In the data rows, the value 128 means zero.
Here are some points:
[179 153 136 136  66 145 112  81  96 123 105 178 146 106 124 150 172 157
 127 141 148 122 129 142 164 163 128 174  46 153 103 161 175  56 125 161
  76 170 146 132 177  58 173 149 114 146 167 133]
[212 134 136 142 105 125  99  64  91 130 109 193 193 146 163 158 143 127
  94 110 186 106 143 203 150 142 134 224 111 135 120 123  77 102 133 126
  67 181  96 178 178 119 168 102 135 107 108 176]
[199 125 124 137  89 129  98  67  94 144 109 202 185 133 174 174 155 145
 118 126 167 104 134 188 156 148 142 206 112 153 107 122 102  91 137 126
  77 176 102 160 161 101 173 120 121 132 136 163]
[ 70  60 112 107  51 133 250 169 197 111 131   0  22 138  72  42 142 120
  28 101  33 181 133   0  54  77 105  19 106  67 144 135 210 255  14  99
 205   0 190  86  53 102  11 191  89  74 171  71]
[203 137 150 134  90 145 107  54  84 150 105 204 182  98 138 174 185 130
 142 128 166 102 147 182 177 158 132 202  55 162 103 132 148  46 127 131
  62 179 110 152 174  86 175 133 112 165 169 152]
[179 145 139 137 119 130  92  84  81 142 118 209 128 176 184 169 122 130
 140 147 192  85 147 224 108 138 126 175 102 148  87 124  56 152 149 150
  79 178  48 131 165 179 175  96 152 169 100 218]
[198 160 134 142 108 123 120  70 105 139 101 184 145 150 174 150 157 134
  98 110 172  84 133 185 122 148 129 197  42 146 117 125  79 119 137 158
  39 184  71 150 171 100 178 117 120 146 122 183]
[171 155 142 131 142 152 103 106  99 133 126 177 183  88 122 164 157 119
 165 121 154 123 150 161 180 140 122 175 115 165 125 124 155  19 153 126
  71 176 130 127 152 117 163 115 125 164 143 134]
[ 47  94 113 131 120 118 186 176 176 111 133  57  18 151 115  82  94 125
 112 162  98 161 124  67  70  92 108  23 127  97 123 149 134 249  89 139
 202  57 137  64 102 154  76 156 126 131 135  97]
[184 150 150 142  77 112 120  66 101 142 108 189 123 189 187 152 128 140
 104 129 183 100 133 208  95 140 130 184  71 130  99 137  57 168 121 171
  69 164  54 141 172 118 180 106 143 153 118 205]
[157 171 128 153 137 145  91 105 103 126 120 170 187  83 128 148 157 129
 160 134 141 124 125 148 186 149 128 166 105 154 121 131 156  33 167 125
  83 193 153 145 162  94 154 135 133 148 157 120]
[141 160 146 130 156 133 108 111 107 126 134 178 116 152 169 171 100 144
 175 151 168  98 137 180 114 136 134 148 134 136 123 139  68 128 171 167
 105 172  74 127 156 172 170  93 145 171  88 171]
[180 154 136 139 114 139  96  87  98 128 113 180 187 106 147 166 143 137
 141 112 154 119 125 163 172 149 125 188 107 163 127 142 130  40 157 129
  84 182 139 165 150  97 166 125 121 127 136 132]
[156 135 120 139  95 119  94  95 100 135 108 189 147 163 164 150 122 150
 119 152 177  96 135 184 130 143 131 170 113 143 102 152  76 134 151 137
  95 163  98 126 159 119 188 123 148 136  98 172]
[161 157 136 143 149 144 107 106  89 143 113 187 169 113 139 159 139 137
 188 149 163 127 128 168 145 148 122 145  90 166 110 132 141  47 161 147
  87 181 117 132 163 116 177 126 127 176 133 144]
[183 144 144 135  71 123 104  75 101 133 102 177 119 152 165 154 149 135
  88 140 169 117 135 166 114 142 116 182  50 133  88 150 100 147 116 157
  79 157  94 139 156 105 195 114 118 147 117 164]
[182 140 144 134 112 128  88  82  74 152 120 203 180 126 161 173 147 140
 144 135 175  99 129 172 157 142 132 183  97 153 108 124 109  77 145 125
  78 181 111 144 163 110 176 121 142 128 131 172]
[192 132 150 145  83 133 101  59  92 135 110 199 164 149 161 165 144 146
 117 138 163 103 147 191 144 147 130 202  69 150  94 139 105 119 129 145
  77 178  83 154 177 108 179  99 126 152 134 191]
[ 57 137 107  62 255 132 255 253 214 138 195   0   0  71  39  23  84  25
  51  20   0 152 155  55   0  46  82   0 192  16 255  12  70 255   0   0
 210   0  87  55  16 255   0  54 113 134  38  24]
[ 48  47 113 107  96 145 223 203 187 121 140   0  31 108  28  34 126 110
  98 141  22 188 167   0  90  78 108   0 154  81 142 112 241 227  21  64
 225   0 203  70  42 129  10 177  96  95 220  50]
[135 151 136 144 133 148  99 119 114 140 139 172 176  99 138 153 133 140
 172 157 148 124 123 134 182 148 140 154 126 149 109 151 162  44 159 127
 114 171 160 138 155 102 169 135 117 137 155 130]
[ 40  79 101 118 132 112 158 206 181 112 165  48  60 167 107  75  74 137
 121 140  75 153 125  66  92 105 117  50 231  95 142 131 124 222 100 105
 230  67 169 119  84 185  68 138 135  87 111 101]
[160 162 131 144  90 107 131  95 123 130 104 152 102 167 162 156 118 132
 115 138 180 100 132 178 100 154 132 154  90 131  90 145  60 164 142 173
  84 169  75 131 167 132 175 102 135 160 114 187]
[126 144 130 136 159 114 100 129 115 131 136 163 136 148 172 157  89 135
 155 149 162 109 116 173 129 132 139 161 158 145 113 137  60 126 176 143
 118 178 100 143 142 169 145  93 152 136  91 158]
[  6 105  74  74 208 116 255 255 255 101 139   0   0  60  14   0 105  60
  11   1   0 215  96   0  11  55 125   0 182  14 255  64 160 255  24  60
 255   0 201  78   0 198   0 153  90  44  53   0]
[200 176 127 129 130 144  98  73 112 134 115 177 179  92 136 161 151 130
 108  86 141 119 132 162 170 161 137 185  69 134 123 108 136  27 141 135
  49 188 130 163 148  73 165 125 112 128 131 122]
[ 24  66  91 103  88 116 255 242 251  99 156   0   0  97   1  15 124 103
  20  68   0 208 103   0  96  89  96   0 147  34 165 123 215 244  21  53
 255   0 255 116  14 110   0 183  73  49 149   0]
[  4  33 131 100 103 135 207 219 207 115 156   7  47 127  65  37  95 117
 117 173  38 172 143   7  98  72 115   0 204  90 133 130 205 230  38  81
 255   0 199  91  48 149  17 171 118  93 181  52]
[137 133 137 143 152 143  79 109 119 111 128 162 213 103  96 143 146 136
 155 113 134 142 115 123 211 151 130 171 157 152 138 127 162  12 174 120
 115 155 182 157 137  88 158 135 116 109 138 110]
[171 138 126 137 105 128  85  79  87 143 119 186 177 128 150 165 134 142
 140 142 165 112 132 170 163 141 134 186 125 153 109 142 113  80 139 128
 102 174 131 159 160 115 176 126 133 128 126 153]
[170 135 157 146 118 130 105  80  80 149 110 195 154 128 144 175 166 135
 153 154 160 119 146 168 143 150 124 179  81 154  99 145 129  58 146 136
  91 180 112 123 164 110 169 134 132 143 154 137]
[ 48  57 122 113 107 139 200 190 189 130 141   4  60 117  64  54 123 117
  82 110  49 173 143  18  70  70 110   8 177  69 155 108 199 232  56  82
 219   0 194  90  50 125  22 169 113  68 176  51]
[ 66  47 105  90  80 139 217 180 192 119 131   0  85  78  20  30 157 116
  50  85  12 204 125   0  93  81 112  16 166  78 155 103 250 198  42  62
 216   0 236 100  28  79   9 208  78  48 187  44]
[173 133 140 138 119 152  96  83 112 134 118 186 193  90 131 166 177 146
 151 125 144 131 135 136 192 149 121 181  96 148 126 118 188   7 155 128
  85 180 157 162 161  71 178 142 115 129 157 138]
[107 132 133 127 168 130  76 142 114 124 135 163 173 133 157 154 121 141
 195 150 161 109 112 152 162 136 139 153 197 154 118 133 117  83 176 127
 130 177 126 135 150 150 162  97 150 155 110 145]
[185 118 134 138  86 133 107  84  89 132 125 202 194 143 146 156 164 137
 134 143 150 118 134 163 182 141 131 202  90 143  79 129 146  63 128 105
 102 173 131 151 165  68 182 131 115 139 165 152]
[ 92 126 130 117 159 128 171 160 133 128 130 102  61 152 150 119  93 113
 149 171 129 122 140 133  76 130 130  71 115 119 135 128  92 206 116 154
 134 100  75  75 131 185 123 102 132 161 100 144]
[117 125 133 139 138 106  85 123 107 128 131 180 141 174 163 153  95 151
 151 174 177  94 122 184 125 126 141 152 164 143  98 149  58 142 165 137
 136 154  90 132 159 169 171 102 153 142 110 169]
[161 139 126 132 120 149  90  96  98 138 116 199 179 109 125 172 158 140
 134 144 159 122 130 139 177 158 142 181 105 164 103 131 161  35 141 128
  94 170 163 148 175  88 172 140 119 144 167 132]
[154 157 142 136 168 134  94 107  97 140 122 194 163 123 157 168 125 145
 191 160 167 104 137 182 143 147 126 156 117 153 114 123  87  74 157 143
  74 180  91 107 162 155 179 102 153 181 139 169]
[ 71  70 122 111 128  99 173 201 183 117 146   1  54 168 103  55  88 119
  65  86  53 165 120  54  56  79 117  30 210  72 159 103 121 255  80  85
 204  27 152 108  53 176  12 139 122  50 100  92]
[140 144 148 135 121 120 116 101 102 137 119 191 113 168 183 159 111 135
 155 165 182  87 138 191 108 135 124 159 111 146  90 137  64 167 162 172
  87 173  62 106 163 147 184  99 172 178 122 175]
[183 145 130 136 125 143 104  82 105 144 124 183 185 104 121 158 150 134
 148 135 148 115 140 175 170 147 135 191 108 154 114 128 152  31 144 122
  77 183 138 152 161  87 176 125 127 136 153 126]
[199 131 136 139  72 127  91  64  97 130 113 194 176 165 190 153 141 131
  91 120 168  88 132 207 131 131 140 212 106 131 102 140  70 127 133 144
  90 173  89 176 163 106 181 122 149 110 109 183]
[139 180 121 126 130 126 104 119 128 123 108 145 172  84 111 141 150 144
 144  89 125 145 102 107 171 156 140 158  92 155 149 126 164  26 170 149
  79 164 159 149 132  63 163 146 112 103 134  98]
[ 19  57 109  94 132 103 220 225 196 115 150   0  31 143  85  20  82 113
  58  96  31 162 121  25  38  57 114   0 218  62 182  93 147 255  44  86
 240   0 160  91  22 184   0 136 119  68 106  68]
[131 127 137 140 137 112 132 114 106 127 115 171  89 161 169 150 112 123
 152 173 175  97 148 173 103 130 122 146 108 135  93 138  71 171 127 159
 124 146  78  98 151 168 144 100 150 167 118 162]
[142 157 122 137 143 133  86 114 110 141 120 168 174 109 117 159 138 127
 153 132 158 122 119 150 174 150 139 160 128 162 125 126 139  32 175 134
 103 175 132 157 152  92 164 125 130 138 123 132]
[141 146 131 145 148 128 104 109  93 136 122 190 142 155 155 159 116 135
 182 159 175 110 151 180 144 138 136 145  92 164  99 142 111 100 158 147
  91 165 102 113 169 153 180 115 135 183 128 166]
[  0  37  97  79 156 102 255 255 254  81 167   0   0 109  13   0  68 101
  75  83   0 209  87   0  57  51 106   0 248  31 206 111 198 255  46  52
 255   0 241  85   0 180   0 178  89  43 116   2]
[ 23  96  97  85 199 103 255 255 254  97 161   0   5  88  25   0  98  57
   6   0   0 197 106   0  31  49 110   0 234   7 255  56 119 255   5  50
 255   0 179 122   0 202   0 131  95  17  44   0]
[143 154 135 136 151 139  98 111 102 144 132 169 168  92 116 154 144 129
 189 156 145 125 127 148 179 157 130 172 118 160 127 130 158  30 164 124
 102 161 129 122 156 107 178 135 126 161 141 138]
[122 176 130 127 185 137 105 128 109 127 136 169 150 100 143 158 108 120
 195 139 148 100 114 167 154 156 140 135 137 162 132 132 110  63 184 139
 108 170 138 121 151 144 154 112 155 159 114 127]
[184 132 131 146  91 131  73  68 111 137 119 167 180 149 161 156 148 126
  92  92 161 119 122 176 163 135 136 198 125 133 107 140  85 113 146 116
 108 177 110 183 166 118 166 115 122  98 121 164]
[161 122 138 148 120 121  86  91  82 149 120 203 177 149 171 167 135 153
 154 154 193 101 131 192 142 139 131 191 137 155  95 133  99  91 155 132
  96 165  94 132 164 127 185 114 142 143 129 181]
[138 154 126 137 188 127 102 132  98 140 127 182 144 100 140 158 130 144
 192 153 166 112 140 167 155 152 132 150 118 156 122 112 131  55 179 152
  96 189 110 115 167 143 174 114 144 175 119 139]
[ 70  25 130 111  69 123 195 160 159 130 142  57  50 178 107  58  95 125
  89 162  87 138 155  66  67  84 105  58 186  80 112 127 132 255  38  85
 219  18 131 108  89 173  49 147 127  96 163 126]
[125 152 123 144 140 104 105 106  98 131 124 173 105 162 173 149 109 143
 150 162 172 102 119 166 117 132 129 139 123 140 107 151  72 145 164 175
 105 175  74 107 156 166 175 102 156 175  91 170]
[120 133 136 138 165 151  96 114 104 138 135 188 170  95 127 153 129 143
 205 183 150 122 129 140 180 167 126 159 134 168 112 129 168  45 165 137
 118 166 159 127 159 106 171 141 135 156 155 129]
[ 25  71 124 104 151 116 177 219 167 108 155  11  36 143  85  61  79 117
 138 138  62 147 127  36  67  82 122   0 179  91 153 117 157 249 100 118
 227  26 148  63  49 175  35 149 145 107 138  88]
[150 121 144 135 110 115  97  99 104 135 117 198 150 166 160 157 120 146
 150 169 182 107 138 177 140 143 121 173 120 164 104 154 101 139 145 150
 104 157  89 141 176 130 172 128 148 135 134 173]
[187 148 129 150  86 123 108  74  91 136 116 181 180 107 137 164 177 141
 118 121 140 135 115 156 179 153 127 194  41 144 110 133 168  38 136 158
  63 173 133 140 157  73 177 146 114 144 177 138]
[  0  60  64  84 124  99 255 255 255  68 149   0   0 142  26   0  71 117
   0  38   0 228  72   0   0  37 121   0 222  13 238 103 168 255  45  99
 255   0 218 100   0 152   0 171  87   0  82   2]
Here are 24 more points, each followed by its number:
[194 137 139 144  77 132 107  70  91 149 111 200 155 147 178 159 173 136
 103 140 165 101 145 192 143 139 121 192  85 148  89 133  85 110 133 151
  70 172  88 147 177  99 174 126 144 140 131 170] 0
[202 162 140 147 139 139  80  75  91 141 117 189 203 107 142 170 158 122
 150 120 149 112 145 180 178 150 134 205 104 159 121 124 106  32 148 126
  53 196 100 151 161 108 161 110 127 137 119 145] 1
[200 114 138 135  72 117  78  66  90 140 116 199 189 153 157 152 163 151
 107 140 172 111 143 211 157 138 125 204  93 156  90 142  99 106 122 130
  94 166 101 159 173  99 182 118 122 129 141 178] 2
[157 123 139 137 122 124  68  94  95 143 137 221 194 151 160 166 113 145
 187 176 167 105 144 184 161 136 123 171 151 161  96 134 101  97 162 118
 114 173 102 131 167 146 175 109 136 148 130 172] 3
[  0 117  82  80 255 106 255 255 255 103 173   0   0  99  37   6  38  47
  63  24   0 168 107   0   0  50 101   0 247  13 255  39  91 255  42  52
 255   0 152  64   0 255   0  94 124  58  13  17] 4
[193 157 125 120 110 121  97  72 102 130 105 168 151 169 181 158 133 121
  97 101 175 102 132 198 115 132 135 186  89 139 119 146  56 144 152 165
  69 181  67 160 171 127 169  98 149 131  84 177] 5
[126 103 151 140 115 151  82  97  98 123 153 212 186 128 144 163 145 151
 199 201 158 117 132 155 211 143 122 173 160 164  60 162 178  54 148 116
 135 172 173 126 156 116 177 147 134 145 182 152] 6
[132 158 121 127 153 119  88 117 116 118 125 171 162 153 162 147 105 134
 151 133 160 113  88 175 137 134 140 166 174 144 137 117  83 113 172 143
 113 180 116 143 150 133 156 104 146 116 105 152] 7
[135 154 122 132 127 126 123 124 109 135 136 166 127 143 151 169 116 129
 155 145 157 110 118 150 138 155 130 141 108 144 118 146 104 100 154 162
 101 156 113 120 159 139 166 126 125 152 122 157] 8
[ 69 139 124 132 172 129 130 179 146 109 136  98 106 110 102 115 108 115
 166 129 110 140 103  89 126 133 136  77 145 123 144 122 165 112 156 157
 161 114 160 103 109 129 108 125 116 147 127  86] 9
[129 121 132 139 126 133  75 101  96 137 144 182 159 160 171 160 100 141
 164 185 182  90 135 182 154 126 124 167 158 154  81 146  83 113 155 131
 132 172 109 135 154 151 167 118 144 143 123 172] 10
[181 169 131 134 101 116 101  98 112 124 104 168 144 124 144 149 168 140
 108 103 141 122 125 151 151 152 139 172  74 129 125 134 115  90 144 142
  82 172 110 151 144  98 164 131 115 139 130 147] 11
[195 127 128 147  45 126 102  48  82 131 125 208 186 156 163 162 150 149
  88 134 172  96 151 189 152 145 128 211  81 141  85 149 104 120 112 115
  95 157 106 157 169  86 181 118 129 127 150 175] 12
[ 29 133  86  72 210 125 255 255 255 104 156   0   0  58   0   0 115  61
   0   0   0 204 110   0  14  55 102   0 156   3 255  61 163 255  11  56
 234   0 177  80   0 215   0 125 102  66  53   0] 13
[103  88 124 118 105 132 225 163 163 121 143  25  53 111  79  73 141 103
  83  97  63 159 169  27  75 101 125  41 112  82 141 108 185 211  42  97
 168  26 155  83  67 119  50 145 119 121 167  84] 14
[127 124 136 134 126 124  82 115 103 139 129 170 175 145 152 150 116 135
 170 170 154 118 137 165 159 139 123 156 165 157 103 155 141  83 154 131
 137 166 142 139 154 113 175 128 135 137 133 132] 15
[130 105 132 140  78 129  82 105 115 128 128 189 176 162 156 152 144 153
 137 164 168 108 111 159 156 126 140 179 127 165  91 148 141  98 147 133
 120 151 131 147 144  95 176 142 133 115 159 150] 16
[192 118 135 136  68 119 103  74 105 137 129 191 197 159 153 148 160 140
  88 115 173 105 127 184 157 137 133 209 102 127  95 147 106 103 114 119
 107 174 112 186 164 108 174 125 126 117 137 162] 17
[160 138 130 132 119 119 100  99 107 127 110 163 148 132 139 175 154 132
 146 130 145 112 126 147 156 150 140 159  84 154 117 145 130  91 155 148
  88 170 113 134 152 107 159 133 137 154 135 149] 18
[141 153 126 134 159 123  83 118  98 134 133 171 152 155 177 163 108 122
 182 147 174  97 121 186 141 138 140 158 169 148 128 142  69 100 170 139
 107 180  90 129 149 165 162  88 157 155  84 169] 19
[  0  45  89  79 164 125 255 255 255  79 168   0   0  93   0   0  68 114
  86 101   0 238  68   0  52  56 118   0 247  46 212 108 255 255  57  94
 255   0 255  45   0 139   0 203  94  51 132   0] 20
[ 54  59 123 114 159 131 160 191 152 116 169  45 113  91  87  97 106 107
 135 135  68 150 128  58 108  82 108  54 232 119 160 103 175 159  92  70
 203  48 170 102  78 151  57 143 120  95 153  82] 21
[150 157 121 133 128 114 109 110 122 118 105 150 109 148 152 150 135 145
 109 118 141 122 107 162 108 152 136 146  81 130 134 137  89 120 171 178
  89 169  86 147 154 115 167 112 136 137 106 150] 22
[151 137 144 145 105 116 113 116 103 134 120 169 102 178 172 149 118 145
 157 184 182 108 145 176  87 127 141 156  85 136  88 149  79 154 161 177
 107 154  79 102 164 149 168 103 148 183 119 171] 23
Which two of these numbered points are nearest to each point below, ignoring the 3 directions in which the first points spread most? Their numbers follow each, nearest first.
[ 48  61 138 109 129 143 188 180 164 125 153  29  95 105  66  64 127  99
 127 148  54 167 154  30 104  72 121  30 179 106 166  96 206 182  73  82
 210   7 189  78  69 127  37 175 120 115 194  76] > 21 3
[163 135 154 134 109 135 109  72  84 147 122 209 161 149 173 168 132 132
 128 153 189  92 141 181 141 132 117 198  99 141  87 138  90 115 143 151
  84 158  88 142 175 114 174 106 145 151 133 170] > 0 1
[ 84  75 116 101 130 127 181 165 180 106 157  12 101 114  87  60 133 106
  66  75  45 163 133  44  91  77 104  59 173  94 166 103 170 176  51  66
 201  31 178 127  61 119  40 165 110  56 133  70] > 1 2
[109 150 130 137 144 117 101 135 107 115 127 157 114 138 140 151  95 138
 171 154 154 124 116 133 132 159 127 116 124 157 111 143 130 108 178 178
 123 173 115 104 150 129 165 124 145 180 131 143] > 9 8
[132 144 128 140 164 137  76 116 102 137 137 174 202 104 132 164 120 128
 186 143 151 115 120 156 192 127 138 177 169 145 125 131 139  34 166 117
 127 174 146 140 147 123 168 141 132 131 134 134] > 10 15
[  0 148  97  71 255 114 255 255 255  96 166   0   0  60  28   9  64  35
  77  10   0 188 102   0   0  57 123   0 216  14 255  28 103 255  33  60
 255   0 135  48   0 255   0  85 127  93  29   0] > 4 13
[156 140 137 148  91 122 119 104  98 132 109 162 123 176 169 140 126 143
 110 128 154 131 119 168  94 155 135 166  71 136 103 137  75 150 152 171
  84 166  87 134 151 113 175 110 143 148 107 161] > 22 11
[  0  79  82  82 246  99 255 255 255  79 176   0   0  74   0   0  55  69
  80  36   0 224  73   0  18  43 123   0 255  12 255  68 186 255  65  60
 255   0 232  63   0 220   0 160  97  29  67   0] > 20 7
[175 135 143 130  86 117 102  81 119 128 123 164 161 151 166 155 132 130
  79 116 158 105 133 177 142 135 131 198 115 131 115 145  72 152 123 138
 106 164  95 175 154 122 161 116 125 102  97 168] > 17 5
[185 121 142 137 130 145  93  75  79 157 121 216 207 115 155 178 143 131
 168 155 164  93 162 194 191 147 125 207 118 174  97 137 133  36 136 100
  88 178 120 144 183 115 182 119 128 146 166 159] > 3 10
[150 167 116 136 114 128 101 103 109 136 101 151 156 107 139 156 145 135
 131 114 154 129 108 143 129 143 140 153  85 138 123 130 130  68 167 155
  78 166 120 145 141  84 155 128 119 126 121 140] > 22 11
[128 162 125 131 175 122 111 126 107 136 133 165 114 147 163 154  84 132
 169 166 161 103 140 163 112 149 124 124 133 155 135 143  57 137 182 184
 120 179  67 113 151 177 168  98 158 169  92 169] > 8 9
[148 174 129 141 139 123 121  94 103 140 124 173 128 157 184 158 121 131
 143 148 163 102 136 180  97 147 140 158  84 143 115 126  72 144 161 167
  75 179  59 131 152 159 179  86 158 170 106 175] > 18 11
[183 144 144 138 142 110  67  87  99 133 121 192 194 144 186 158 131 121
 125 131 165  90 117 208 152 135 133 192 150 146 131 132  65  99 155 120
  81 178  92 165 160 135 179  87 148 111  88 169] > 2 17
[157 156 141 142 112 146 113  92 116 145 111 175 174  95 116 147 153 135
 169 156 149 129 147 139 174 154 137 173  75 160 103 142 178  43 146 139
  89 175 139 139 161  77 175 147 118 162 162 126] > 23 8
[143 151 136 138 142 139 121 108 107 142 125 174 146 131 140 156 133 137
 179 153 150  98 124 150 158 155 126 163 104 147 118 136 126  76 165 142
  99 172 119 134 152 116 164 129 141 158 133 140] > 8 18
[155 121 140 153  91 135  71  91 114 126 136 196 173 153 166 151 131 137
 137 167 180 102 134 175 155 145 125 190 133 147  91 155  94 120 142 144
 112 162 102 157 166 119 173 126 146 116 143 175] > 16 10
[193 128 139 132  61 115  94  42  94 145 111 205 141 165 180 161 152 140
  92 132 177 101 142 197 119 136 130 200  63 141  89 143  67 148 113 154
  74 165  73 159 158 101 188 108 132 148 121 188] > 0 4
[165 124 140 144  75 104  71  97 111 129 132 173 146 178 168 154 117 137
  97 119 167 112 111 202 136 131 129 194 128 139 107 144  61 134 146 144
 110 165  95 172 160 111 181 120 152 117  95 176] > 17 2
[151 118 136 122 116 151  80  80  87 140 133 190 221  86 119 164 158 137
 157 141 146 120 135 160 216 152 136 196 133 164  99 137 190  15 143 122
 114 170 158 168 161  63 170 136 119 130 182 121] > 10 3
[ 57  76 127  95 132 145 255 200 194 128 136   0  58  74  36  29 150 106
  61  92  18 184 152   0  72  66 109   0 136  84 195  97 242 215  34  72
 191   0 206  71  27 103   3 186  96  96 200  35] > 14 18
[161 132 138 152 153 146  70 100  94 133 132 208 214  95 121 149 154 128
 193 148 145 108 136 193 203 137 127 177 167 168 116 120 148  11 155 107
 102 184 137 147 168 121 175 122 133 134 143 139] > 3 10
[147 121 144 140 111 142 110  93  94 131 128 197 110 166 175 163 124 157
 173 211 178 115 138 171 123 130 137 155  85 154  62 151 101 152 143 177
 100 153  73 115 169 140 176 106 147 195 155 184] > 23 9
[ 59  36 111 109  88 143 220 183 188 130 154   0  80 105  49  42 133 121
  77 133  18 161 152   0  90  62 109  14 184  77 159 113 225 230  25  60
 218   0 196  92  33 104   0 177  86  64 191  50] > 21 3
[  0  67  98 103 118 110 255 255 255  92 147   0   0 119   0   0  93  93
   4  27   0 219  82   0   3  50 124   0 179  31 221  93 185 255  45 107
 255   0 219  86   0 139   0 186  88  23 100   1] > 22 11
[141 151 125 133 122 101 100 118 125 127 113 155 124 167 177 156 112 138
 120 134 164 123 111 159 101 141 135 159 126 125 129 146  56 147 177 177
  99 178  83 148 157 142 170 107 150 127  90 165] > 22 7
[ 55 105 111 103 167 138 207 187 175 129 137  29  18 139  85  72  85 115
 107 125  71 145 150  54  41  91 116   9 144  85 170 100 141 255  80 122
 174  33 138  55  62 182  39 139 127 143 116 102] > 14 23
[168 183 131 128 157 121 120 125 112 125 111 148 105 143 163 154 120 124
 118  93 163 104 115 172 112 150 139 160 102 124 137 117  43 121 162 156
  88 180  78 133 154 158 145  88 146 161  69 154] > 11 22
[153 141 132 136 127 117  73 107 108 122 126 177 163 148 146 153 132 137
 118 130 168 120 125 187 146 124 140 195 151 141 114 132  92 109 152 125
 102 163 100 173 158 129 147 110 130 108 101 150] > 2 7
[  0  95  88  82 180 115 255 255 255  71 182   0   0  79   2   0  87  76
  34  36   0 216  91   0  57  71 109   0 207   6 223  87 170 255  12  36
 255   0 232 107   0 195   0 152  77  52 102   0] > 12 11
[167 148 140 139 138 159  93  99  86 143 115 202 187 126 133 160 141 134
 191 161 164 109 155 178 177 131 126 173 113 155  93 128 147  59 153 118
  98 174 117 133 181 131 168 116 135 168 149 144] > 3 19
[ 21  48 111 104 154 137 211 217 188 125 171   0  28 137  76  39  76 108
 111 129  35 153 130  35  45  67 124   0 219  79 176 102 149 255  64  70
 236   0 144  64  41 204   5 149 132  86 122  76] > 21 19
[133  96 128 126 105 120 142 112 142 130 135 100 109 157 139 112 123 124
  82 108 124 140 142 149  97 110 127 132 120 104 127 131 102 199  99 124
 137 109 103 133 120 136  99 107 132 123 103 144] > 1 2
[ 62  84 112 115 105 133 221 169 183 107 114   9  34 123  63  53 131 117
  66  92  51 177 127  23  67 102 117  25 111  93 160 123 198 228  59 102
 176  28 175  95  54 121  46 167 116  89 167  82] > 18 14
[ 58  51 132 100 117 132 197 177 176 122 161   4  76 120  81  46 112 120
  88 123  42 162 149  27  72  71 124  30 192  75 160 114 175 238  44  68
 223   4 180  99  52 158  28 151 125  74 155  70] > 21 19
[149 170 124 138 205 129  91 108 103 138 122 175 166 118 156 166 103 117
 182 132 155 106 139 203 128 150 142 161 134 137 127 124  77  87 175 148
  67 198  76 131 167 158 158  92 135 178 100 153] > 18 1
[115 141 134 140 145 136  83 134 118 131 132 169 161 106 143 150 125 129
 191 164 160 106 115 148 156 156 145 142 149 143 112 137 135  74 178 136
 120 171 140 145 146 119 176 123 141 138 146 143] > 15 19
[163 147 135 135 165 149  85 108 103 139 132 195 195 116 144 176 136 131
 160 129 161 104 148 183 178 155 127 179 143 159 134 127 110  56 157 102
  86 184 103 148 162 143 154 107 145 146 112 137] > 1 19
[  5  40 101  98  79 119 255 238 239  89 128   0   0 145  36   0 101 111
   1  67   2 203 110   0  14  47 102   0 183  39 186 119 174 255  16 107
 255   0 188  72   0 133   0 169  98  37 131  40] > 22 0
[117 115 139 132 124 117  75 112 116 129 129 176 180 137 136 141 111 151
 153 164 167 115 110 150 168 144 140 160 155 142  96 141 120  87 138 130
 138 165 133 129 154 126 177 122 134 127 139 154] > 10 16
[ 68  69 112 117 135 104 167 189 178 106 158  19  57 167 108  78  93 106
  94 114  79 141 126  80  63  80 120  58 221  70 153 114 118 255  82  92
 207  37 130 111  61 193  48 126 127  75 123 129] > 19 7
[196 160 123 138  89 121  92  69 103 144  85 179 165  96 144 164 176 135
 109 118 167 117 131 170 149 144 128 189  33 144 103 137 151  74 136 156
  69 175 121 139 158  76 176 129 122 140 148 141] > 11 0
[238 143 153 137  92 146 103  47  80 152 118 218 221 103 159 183 186 127
 139 133 167 102 146 191 194 158 120 222  71 175  93 131 152  36 121 110
  58 182 126 156 175  83 184 133 111 142 165 160] > 1 0
[  0  55  82  91 147 121 255 255 255  81 173   0   0  69   0   0  90  75
  36  29   0 247  64   0  78  50 129   0 238  27 237  91 242 241  47  61
 255   0 255 106   0 140   0 203  76   0 112   0] > 7 20
[168 159 131 136  78 136 107  87 114 124 109 169 171 113 130 143 178 151
 114 108 147 140 133 133 155 162 137 188  78 151 105 136 162  66 140 141
  92 165 158 162 144  57 190 151 122 120 154 134] > 11 0
[139  96 141 150  89 129  76  84 101 127 142 198 178 153 158 140 138 146
 138 162 174 116 136 166 162 130 132 190 143 159  75 157 141  83 147 111
 124 151 139 154 159  94 186 143 133 119 179 164] > 16 10
[  0  60  87  84 206 101 248 255 252  86 190   0   0 122  52   0  47  81
  40  58   0 176  95   0   8  38 122   0 255  11 232  87 120 255  37  44
 255   0 190  85   0 247   0 137 135  42  64  12] > 17 12
[209 155 145 146 119 144 104  59  79 151 118 221 183 144 162 174 145 132
 144 148 169  89 168 215 152 149 124 190  73 160  88 129  98  75 131 121
  60 185  67 128 185 121 188  94 141 177 140 182] > 1 0
[  0  94  93  84 168 111 255 255 255  98 162   0   0  98   0   0  96  92
  63  91   0 226  88   0  45  82 109   0 161  17 191 106 202 255  19  74
 255   0 230  59  10 181   0 159  86  88 112   0] > 23 8
[127 142 136 148 168 140  80 121 103 129 145 178 182 145 154 170 101 133
 160 146 163 113 117 170 158 148 128 175 179 149 109 141  83 100 169 115
 124 165 124 141 160 150 171 111 143 124 104 154] > 10 15
[186 159 129 133 111 136  92 102  97 131 101 178 149 134 150 166 143 127
 118 141 163 117 141 187 135 141 132 181  87 151 105 127 108 105 137 155
  72 163 109 145 166 102 166 117 120 144 127 151] > 0 11
[177 156 145 141 102 120  99  81 116 138 108 178 185 141 158 151 137 136
 108 100 163 120 135 170 162 145 134 193 100 131 135 139 104  99 153 136
  80 172  99 161 142  91 165 127 132 103 103 153] > 5 11
[143  96 135 150  66 128  97  90 110 133 132 186 144 199 168 140 115 162
  97 153 180 112 129 174 126 138 128 184 130 137  88 152  76 176 128 146
 134 154 103 169 168 114 186 113 134 124 129 174] > 16 7
